Small tables with named rows and columns. After each table, cells are looked up by row and column.

kape
columns: fegutil, tukare, dabi, rubi, fub, banito, ferim, zerin, bokubu
godet: [-0.34, -0.25, -0.20, -0.18, -0.11, -0.09, -0.33, -0.21, -0.19]
soli: [-0.23, -0.36, -0.23, -0.11, -0.23, 0.01, -0.21, -0.23, -0.16]
lepazop: [-0.05, -0.11, -0.21, 0.00, -0.21, -0.36, -0.19, -0.20, 0.30]
kun: [-0.04, -0.09, -0.12, -0.22, -0.44, -0.32, -0.23, -0.11, -0.11]
tobifug: [-0.10, -0.14, -0.17, -0.02, -0.30, -0.13, -0.16, -0.14, -0.66]
lub: [-0.05, -0.15, -0.14, -0.13, -0.13, -0.18, -0.11, -0.19, -0.09]
libuzu: [-0.21, -0.17, -0.23, -0.16, -0.20, -0.09, -0.17, -0.17, -0.59]
vuroz: [-0.23, -0.05, -0.01, -0.06, -0.35, -0.21, -0.16, -0.34, -0.60]
zega: [-0.15, 0.20, -0.24, -0.23, 0.02, -0.26, -0.28, -0.16, 0.11]
lak: [0.01, 0.21, 0.01, -0.06, -0.10, -0.23, -0.15, -0.12, -0.67]
gidabiv: [-0.27, -0.31, -0.18, -0.35, -0.21, -0.27, -0.20, -0.47, 0.63]

bokubu of soli is -0.16
rubi of gidabiv is -0.35
zerin of libuzu is -0.17
zerin of gidabiv is -0.47
rubi of soli is -0.11
zerin of kun is -0.11
banito of zega is -0.26
bokubu of godet is -0.19
dabi of gidabiv is -0.18

kelobuf =
	tor	gakela
bekazu	11	-85
mepi	33	-67
zapires	5	-82
vetalos	22	-41
peruv	51	-29
datagaf	32	42
suzum	21	-25

vetalos, gakela -> -41
zapires, tor -> 5
mepi, tor -> 33
vetalos, tor -> 22
zapires, gakela -> -82
suzum, gakela -> -25
peruv, gakela -> -29
datagaf, gakela -> 42
bekazu, tor -> 11
bekazu, gakela -> -85
suzum, tor -> 21
peruv, tor -> 51
mepi, gakela -> -67
datagaf, tor -> 32

Table sifeka
,mon,tem,feto,tozig,reg,didibo,golop
vato,61111,-7029,22911,3412,-5431,63770,-64789
dozav,-41383,-4307,3390,-20269,-4808,-24305,19803
paliko,6484,260,11769,-7707,-4210,21358,-14803
bebagi,15131,18682,-24815,47085,17598,-29589,59160

vato, golop -> -64789
dozav, tem -> -4307
dozav, didibo -> -24305
bebagi, feto -> -24815
bebagi, golop -> 59160
vato, didibo -> 63770
bebagi, didibo -> -29589
bebagi, tem -> 18682
vato, tem -> -7029
vato, mon -> 61111
paliko, tozig -> -7707

Table fefu
	lizisom	mup	kar
nabob	54944	79402	74722
gagobuv	68826	75065	72287
kidek	75326	70524	73750
sozazof	73872	74121	75113
rasuso	72083	68649	71963
mukite	73245	65659	70731
zizu	70373	71789	68948
bopel	38923	4194	16082
kis	72672	74475	74349
bitazop	73893	69417	70664
lek	74373	72629	75557

mukite, mup -> 65659
rasuso, kar -> 71963
mukite, kar -> 70731
kis, kar -> 74349
gagobuv, mup -> 75065
sozazof, lizisom -> 73872
rasuso, lizisom -> 72083
kidek, mup -> 70524
bopel, kar -> 16082
sozazof, mup -> 74121
rasuso, mup -> 68649
bopel, mup -> 4194
kis, lizisom -> 72672
mukite, lizisom -> 73245
lek, mup -> 72629
kidek, kar -> 73750
bitazop, kar -> 70664
lek, kar -> 75557
kis, mup -> 74475
Row with the largest kar: lek

fos:
cols = paz, fibesu, ves, lovute, lifener, big
nev: [56.563, 73.246, -13.803, 6.328, -15.024, -23.258]
lor: [13.017, 29.185, -56.639, -63.895, -41.547, -41.292]
mus: [-81.784, -63.948, 36.968, 41.654, -71.574, 27.226]
vun: [58.241, 73.502, -13.822, 3.078, -12.133, -22.075]
fas: [19.716, 57.492, -1.665, 42.105, -33.032, -28.124]
muv: [7.325, 47.173, -38.888, -60.388, -24.709, -25.227]
kop: [58.036, 74.007, -13.838, 3.624, -12.212, -21.989]
sofir: [-86.227, -63.162, 39.766, 45.989, -73.241, 28.779]
dirivib: [8.827, 11.180, -50.329, -31.995, -76.659, -49.785]
gekuda: [9.546, 17.047, -55.188, -35.309, -77.603, -53.194]
gage: [-95.187, -62.534, 48.242, 59.991, -78.875, 27.934]

sofir, big: 28.779
fas, fibesu: 57.492
mus, paz: -81.784
lor, ves: -56.639
lor, fibesu: 29.185
sofir, ves: 39.766
muv, ves: -38.888
mus, fibesu: -63.948
gage, ves: 48.242
kop, fibesu: 74.007
fas, lifener: -33.032
muv, fibesu: 47.173

